In the data rows, zero lies at 4.5, halfway between 4 and 5.
Here are some points, one per row:
[5 2 2 3 4 5 4 4 8 2 4 4 5 4 3 5 6 5 2 4 5 3 5 6 4 7 4 4 4 8 3 5]
[6 4 2 5 5 3 5 2 5 6 4 2 9 4 4 3 4 2 3 6 4 7 6 4 3 3 7 3 4 5 6 3]
[4 4 4 4 6 6 4 5 4 7 4 4 6 5 5 6 7 6 8 7 5 3 5 2 3 8 0 4 6 4 6 6]
[4 6 7 3 3 3 6 5 6 6 5 3 5 2 4 3 4 4 4 5 6 4 5 5 7 4 3 4 7 5 3 7]
[5 3 6 6 4 5 5 6 6 7 4 7 0 5 4 8 8 1 6 3 6 6 4 3 5 1 6 2 5 1 7 3]
[7 1 5 5 3 6 3 2 6 7 9 3 4 6 6 3 4 6 2 6 6 2 4 4 5 2 2 6 2 8 3 2]
[3 5 5 3 4 5 2 5 6 4 6 6 8 6 5 6 3 6 4 5 5 3 6 4 7 4 7 4 3 3 4 4]
[4 6 5 4 7 1 3 6 5 5 5 6 2 6 5 6 5 7 5 4 2 4 4 2 3 5 2 6 3 4 4 2]
[5 8 7 7 8 6 3 4 6 5 7 5 5 6 5 6 3 7 4 5 5 4 3 6 4 4 8 5 5 3 4 9]
[2 4 2 3 5 4 5 2 6 5 5 5 5 5 4 2 6 2 3 2 4 3 6 4 4 3 3 7 2 4 5 8]
[9 6 4 5 3 6 5 8 4 6 4 7 6 4 5 5 4 6 6 3 3 5 3 0 2 5 3 7 3 6 4 7]
[4 5 5 5 4 4 5 6 5 6 2 4 4 5 3 6 5 5 3 4 4 3 6 8 5 3 6 4 5 5 5 8]
[4 5 8 1 8 2 4 3 2 4 5 5 3 5 6 5 5 3 6 3 5 4 4 4 5 4 3 2 3 6 7 5]
[5 3 8 4 5 5 4 0 6 6 4 7 1 2 4 3 4 6 3 6 2 8 4 7 5 4 3 4 2 4 4 6]
[6 8 4 5 3 8 2 5 5 2 3 1 5 2 6 5 5 5 5 5 6 6 3 6 4 5 5 4 3 3 1 5]
[6 5 6 1 4 4 6 3 2 5 7 4 4 5 2 2 5 3 2 7 7 3 4 3 2 8 4 4 8 3 5 6]
[2 4 2 5 3 5 0 3 4 8 4 4 4 5 0 5 2 6 5 1 4 7 5 3 5 5 5 3 7 6 6 5]
[7 4 4 3 5 5 6 6 4 5 4 6 5 3 4 3 2 5 4 5 5 3 0 4 7 9 5 1 2 3 6 6]
[8 5 5 4 3 4 1 7 3 5 3 3 3 1 8 2 5 3 3 3 5 5 4 4 5 4 5 7 8 5 5 5]
[1 3 5 4 5 4 4 5 1 6 6 5 4 5 5 5 2 4 2 7 5 6 4 5 4 5 3 7 4 3 5 7]
[4 4 2 4 6 5 4 5 6 4 6 3 3 5 4 2 2 4 9 0 6 4 6 4 8 6 5 3 5 6 2 7]
[5 5 6 3 6 6 6 5 1 4 4 5 3 4 3 0 4 5 6 4 4 8 7 4 3 3 5 6 4 6 6 4]
[5 4 3 4 5 5 5 5 5 7 5 5 3 5 5 4 6 4 9 5 4 6 7 3 7 6 6 1 6 6 3 5]
[5 4 3 6 8 2 9 6 4 7 4 3 5 3 4 6 3 6 5 5 5 8 7 6 5 4 4 5 5 7 6 3]
[4 4 6 8 2 3 4 5 4 2 6 4 5 4 3 4 3 4 5 4 4 3 5 3 3 2 9 5 7 7 6 7]
[7 5 5 3 5 3 2 5 4 7 7 4 4 8 5 3 7 5 4 3 4 7 3 8 4 6 5 4 6 5 5 1]
[3 4 4 6 6 4 3 4 4 3 2 3 6 7 8 2 5 3 4 5 5 2 3 7 4 3 3 3 2 6 5 5]
[4 3 2 3 2 4 4 4 1 7 4 3 2 6 4 4 4 6 3 7 5 3 4 4 5 5 8 5 2 7 7 3]
[2 6 4 1 5 8 5 7 4 5 7 3 6 2 7 3 4 9 6 3 3 2 4 4 4 2 5 2 7 4 5 2]
[3 2 6 4 4 5 9 5 5 3 3 3 3 3 6 4 7 6 4 7 4 2 6 5 6 3 7 6 2 3 5 5]
[3 6 4 4 6 2 3 3 3 2 7 5 5 5 6 6 9 3 4 3 2 5 5 4 6 8 8 4 3 7 6 5]
[5 2 4 3 5 6 3 5 6 3 1 4 4 7 5 5 4 3 3 4 3 3 6 7 2 7 4 6 8 6 3 4]
[4 5 7 3 7 8 2 6 4 3 4 6 7 5 1 7 5 5 3 3 5 5 5 4 7 3 6 7 2 4 5 4]
[7 6 2 7 6 5 5 2 5 5 3 6 4 4 8 6 5 5 1 6 4 6 7 4 5 6 4 6 6 6 5 4]
[6 8 3 2 3 4 3 8 7 2 4 5 6 5 5 6 4 2 6 6 5 5 5 6 5 5 2 6 4 3 6 3]
[3 4 5 3 5 7 5 2 4 2 5 2 3 6 3 6 6 7 8 7 6 6 6 4 6 3 5 6 5 1 2 3]
[0 6 7 4 4 3 4 3 7 5 4 6 6 1 5 2 5 5 4 4 4 4 2 3 6 8 5 2 5 4 5 1]
[3 4 3 5 4 7 4 6 5 6 5 7 2 5 2 3 7 4 5 2 3 5 3 7 6 4 5 7 6 4 0 4]
[6 5 3 3 1 3 3 7 6 3 5 7 5 4 4 2 7 5 7 7 1 2 4 6 2 5 3 4 5 1 7 6]
[5 5 8 4 4 4 5 7 6 6 2 3 5 8 3 6 4 5 6 4 8 4 6 5 4 6 6 5 2 5 6 2]
[4 5 4 7 7 6 4 3 2 6 5 1 4 5 6 6 5 0 7 4 5 4 0 4 4 4 3 4 5 4 6 5]
[7 3 6 7 7 4 1 6 3 2 3 6 6 1 2 4 5 5 6 6 7 2 3 5 7 3 4 4 4 5 3 4]
[3 4 1 5 5 4 5 5 4 3 6 4 3 4 6 2 7 5 4 4 5 6 6 3 4 3 3 5 3 6 6 8]
[3 2 6 5 3 2 2 3 3 3 2 3 5 4 7 4 4 4 6 7 3 8 5 3 2 4 5 3 4 4 0 4]
[1 4 5 5 7 3 6 6 5 5 4 6 4 3 5 5 5 5 1 3 7 5 2 5 2 2 4 6 5 6 2 5]
[8 6 4 4 6 4 5 4 4 6 5 3 5 5 4 5 5 6 4 3 4 4 7 4 3 6 5 4 1 0 1 4]
[7 5 6 3 9 5 8 5 4 4 5 7 4 7 5 3 2 1 4 4 3 4 4 2 5 3 6 4 4 7 3 5]
[3 1 5 7 4 5 6 8 6 1 7 3 4 5 4 4 0 4 3 7 2 8 6 6 3 5 5 3 4 5 5 6]
[4 5 2 6 2 5 7 4 6 4 7 4 4 5 7 3 5 6 3 3 7 7 3 4 6 7 6 8 3 4 5 4]
[4 2 5 6 3 0 6 4 5 9 5 5 8 2 5 6 4 2 7 5 3 3 3 6 6 4 5 9 3 5 2 4]
[4 2 2 4 6 2 4 5 6 6 5 2 2 6 4 4 3 5 6 3 5 4 3 7 3 4 6 4 6 1 4 4]
[6 2 3 6 4 4 6 2 3 3 5 4 6 4 2 5 7 4 3 5 6 5 6 4 5 5 4 6 8 3 7 3]
[5 1 5 3 4 7 5 5 5 5 2 4 3 3 4 4 3 3 5 5 6 5 3 4 3 6 4 6 6 7 5 5]
[5 3 5 5 4 4 4 4 3 5 0 6 5 4 7 3 3 7 3 4 5 3 7 3 6 3 3 4 6 2 5 4]
[5 3 7 6 8 6 4 4 9 2 6 3 3 3 3 5 4 4 6 4 5 6 3 6 6 6 4 7 7 5 8 2]
[5 6 2 7 7 3 4 4 7 5 3 1 5 4 2 2 4 4 1 5 4 3 4 0 5 4 4 5 5 2 5 5]
[4 5 6 3 3 4 7 3 2 4 5 4 8 4 4 5 5 6 8 0 5 6 3 5 1 5 3 6 3 4 7 7]
[4 4 6 4 3 4 5 6 3 6 1 4 5 5 4 5 4 7 2 5 1 5 5 5 9 5 3 5 5 4 6 8]
[3 6 5 8 2 5 6 4 5 5 4 6 3 7 5 3 3 3 4 3 6 5 8 5 7 5 1 2 4 5 6 3]
[5 4 5 5 4 7 5 7 3 4 8 3 4 1 5 7 3 4 5 3 1 0 7 4 4 6 3 4 2 2 7 3]
[4 5 7 4 3 6 3 5 6 5 5 4 7 4 6 7 4 3 4 2 3 5 7 2 2 5 5 3 4 2 3 3]
[5 4 3 5 4 4 2 6 4 5 5 6 6 7 2 5 5 5 7 6 4 7 3 2 7 4 6 6 6 3 3 3]
[2 9 5 3 5 4 2 6 5 5 5 6 2 6 5 6 2 5 7 9 6 5 6 5 4 4 4 7 6 6 4 6]
[5 4 5 2 2 3 6 2 6 2 2 6 6 7 7 5 2 5 4 3 4 6 2 2 5 2 5 4 6 4 6 4]
[4 5 8 6 3 0 6 6 4 3 5 3 3 6 2 4 5 5 0 5 5 4 4 3 2 5 3 2 5 5 2 3]
[5 8 2 5 3 5 5 7 1 3 7 6 6 3 2 5 5 5 5 5 2 5 3 8 4 3 1 1 3 4 3 3]
[6 5 2 3 6 3 5 3 6 3 4 6 6 4 6 6 3 9 6 4 6 3 2 6 3 4 5 3 5 3 5 4]
These points spread out most along one direction. Take the direction at right angles to it along which they spread out most. Go by this last direction. For each point below, how far along it does it lie, from 0 to 99? The average is 50, and the first point in the table lies past the average. One standard deviation of the points above along it is 16.
[6 3 3 2 5 3 6 5 3 4 6 3 4 4 6 6 4 3 3 5 2 5 4 4 7 1 3 5 5 6 5 4] 59
[5 2 5 6 3 5 4 7 5 5 2 2 7 7 4 3 7 6 4 6 4 7 4 5 6 3 4 3 4 6 5 5] 50
[2 2 4 6 5 8 6 4 3 4 3 6 4 6 6 6 6 3 2 6 3 4 3 3 4 6 5 5 6 4 2 3] 50
[4 9 4 4 3 7 7 2 5 6 3 4 5 3 2 6 2 5 6 5 0 1 4 5 1 4 3 6 4 5 6 1] 67
[4 3 2 3 5 6 3 4 2 5 4 9 6 1 5 5 4 3 3 5 9 4 7 6 1 4 6 2 4 5 5 4] 60
[6 7 3 3 3 4 5 2 6 3 2 5 1 4 1 5 2 3 4 5 6 4 4 5 7 4 4 5 2 6 3 5] 44
[4 5 5 7 3 6 6 2 4 4 6 7 8 8 5 0 3 3 5 5 6 4 4 7 5 4 5 5 6 5 5 4] 50
[5 6 5 9 4 2 3 4 3 4 2 6 1 4 5 4 5 6 7 3 4 3 4 5 3 7 8 6 3 4 5 4] 44
[3 7 5 4 3 5 8 5 3 6 4 3 5 4 6 5 5 2 4 6 5 6 5 5 5 6 6 3 5 7 3 5] 54
[5 7 4 4 5 6 5 5 8 7 6 3 6 3 4 7 8 6 5 7 3 4 3 3 2 2 4 1 4 6 7 6] 60
[6 4 5 6 2 5 5 3 3 2 7 5 5 5 6 9 4 7 6 3 6 3 5 5 7 6 4 4 7 5 3 6] 44
